[[-29 -22]
 [-27 -20]
 [-28 -21]
 [ 12 -19]
 [-30 -22]]
|
[[-29 -22]
 [-27 -20]
 [-28 -21]]

[[-19  -4  -2  17  15]
 [ -2  -2   6   1  -2]
 [ 12  -5 -24  10  -5]
 [ 16 -19 -31 -18 -14]
 [ -2  -1  31  -6   4]]
|
[[-19  -4]
 [ -2  -2]
 [ 12  -5]]

[[-25   5]
 [  2  -9]
 [  9 -31]
 [ 14  20]]
|
[[-25   5]
 [  2  -9]
 [  9 -31]]

[[ -3  -2 -16  -4  -1]
 [ 12  14 -18 -26  -6]
 [ -8   4 -35 -16  -2]]
|
[[-3 -2]
 [12 14]
 [-8  4]]

[[ -7  -7  -9]
 [-31  -5 -10]
 [ -6  -4 -12]
 [ -3   1 -10]]
|
[[ -7  -7]
 [-31  -5]
 [ -6  -4]]

[[ 11   4  14  -2  20]
 [-30  24  15  -6 -11]
 [ 20  35  38   1  33]
 [ 13 -11  -7   7  11]]
|
[[ 11   4]
 [-30  24]
 [ 20  35]]
---
[[ 35  17]
 [ -3   7]
 [  5   2]
 [-23   5]
 [ 15   7]
 [ -2   5]]
|
[[ 35  17]
 [ 15   7]
 [  5   2]
 [ -2   5]
 [ -3   7]
 [-23   5]]

[[ -7  26   5  -1  12  -7   6  -7  -2  21]
 [ 17 -14 -30   2  -2   9  16   7   4 -13]]
|
[[ 17 -14 -30   2  -2   9  16   7   4 -13]
 [ -7  26   5  -1  12  -7   6  -7  -2  21]]

[[-12  10  10  10  13  10   2  16]
 [-30   0   3  10 -10   1   7  -8]
 [  0  10   7   2 -18   9  11 -24]
 [  5 -19   3 -14 -14   0   0   7]
 [  4  -4   6  -6  13  11   7   7]
 [  2   7   2   4   4   2  -4  12]
 [ 10  -8  -2 -13   3   6   6   1]]
|
[[ 10  -8  -2 -13   3   6   6   1]
 [  5 -19   3 -14 -14   0   0   7]
 [  4  -4   6  -6  13  11   7   7]
 [  2   7   2   4   4   2  -4  12]
 [  0  10   7   2 -18   9  11 -24]
 [-12  10  10  10  13  10   2  16]
 [-30   0   3  10 -10   1   7  -8]]

[[ -3   6  -5  -5  -2   2   0  -2  16 -16 -14]
 [ -7   8  -6  -8   5  -4  -1   4   9  -7 -13]
 [  8 -10   7   8   2   0   0   1   1  -2   6]
 [-18  22 -21 -18   9  -9  -5   8  31 -28 -34]
 [ -1   1   0  -3   0  -1  -1   0  -3   6  -6]]
|
[[  8 -10   7   8   2   0   0   1   1  -2   6]
 [ -1   1   0  -3   0  -1  -1   0  -3   6  -6]
 [ -3   6  -5  -5  -2   2   0  -2  16 -16 -14]
 [ -7   8  -6  -8   5  -4  -1   4   9  -7 -13]
 [-18  22 -21 -18   9  -9  -5   8  31 -28 -34]]

[[ -3  20  -8   8  -7]
 [ -6  11  13 -10  -5]
 [  5  -6 -15   5   7]
 [ -9  10   1  -5  -1]
 [ -2  -8  -7  -7  11]
 [  2  10 -20   9   3]
 [  3 -20  10  -1   1]
 [  0   3 -29  14   6]
 [  4  -3   5   5  -5]]
|
[[  5  -6 -15   5   7]
 [  4  -3   5   5  -5]
 [  3 -20  10  -1   1]
 [  2  10 -20   9   3]
 [  0   3 -29  14   6]
 [ -2  -8  -7  -7  11]
 [ -3  20  -8   8  -7]
 [ -6  11  13 -10  -5]
 [ -9  10   1  -5  -1]]

[[ -1   4  17  -1   7  -5  -3  -9  19  -7   5  14  -9 -11]
 [ 22 -27 -18  26  -4  -9  24  28  15  36  25 -26  27  19]
 [-22 -28  17  24 -24 -22   5  21 -20  16  -5 -20  19 -11]
 [-15   3  -3   9   9 -31  15  11   6   4  13 -24  12   3]
 [-12  18 -35  12 -21  17   0  10  -9   3 -10 -16   9  31]]
|
[[ 22 -27 -18  26  -4  -9  24  28  15  36  25 -26  27  19]
 [ -1   4  17  -1   7  -5  -3  -9  19  -7   5  14  -9 -11]
 [-12  18 -35  12 -21  17   0  10  -9   3 -10 -16   9  31]
 [-15   3  -3   9   9 -31  15  11   6   4  13 -24  12   3]
 [-22 -28  17  24 -24 -22   5  21 -20  16  -5 -20  19 -11]]
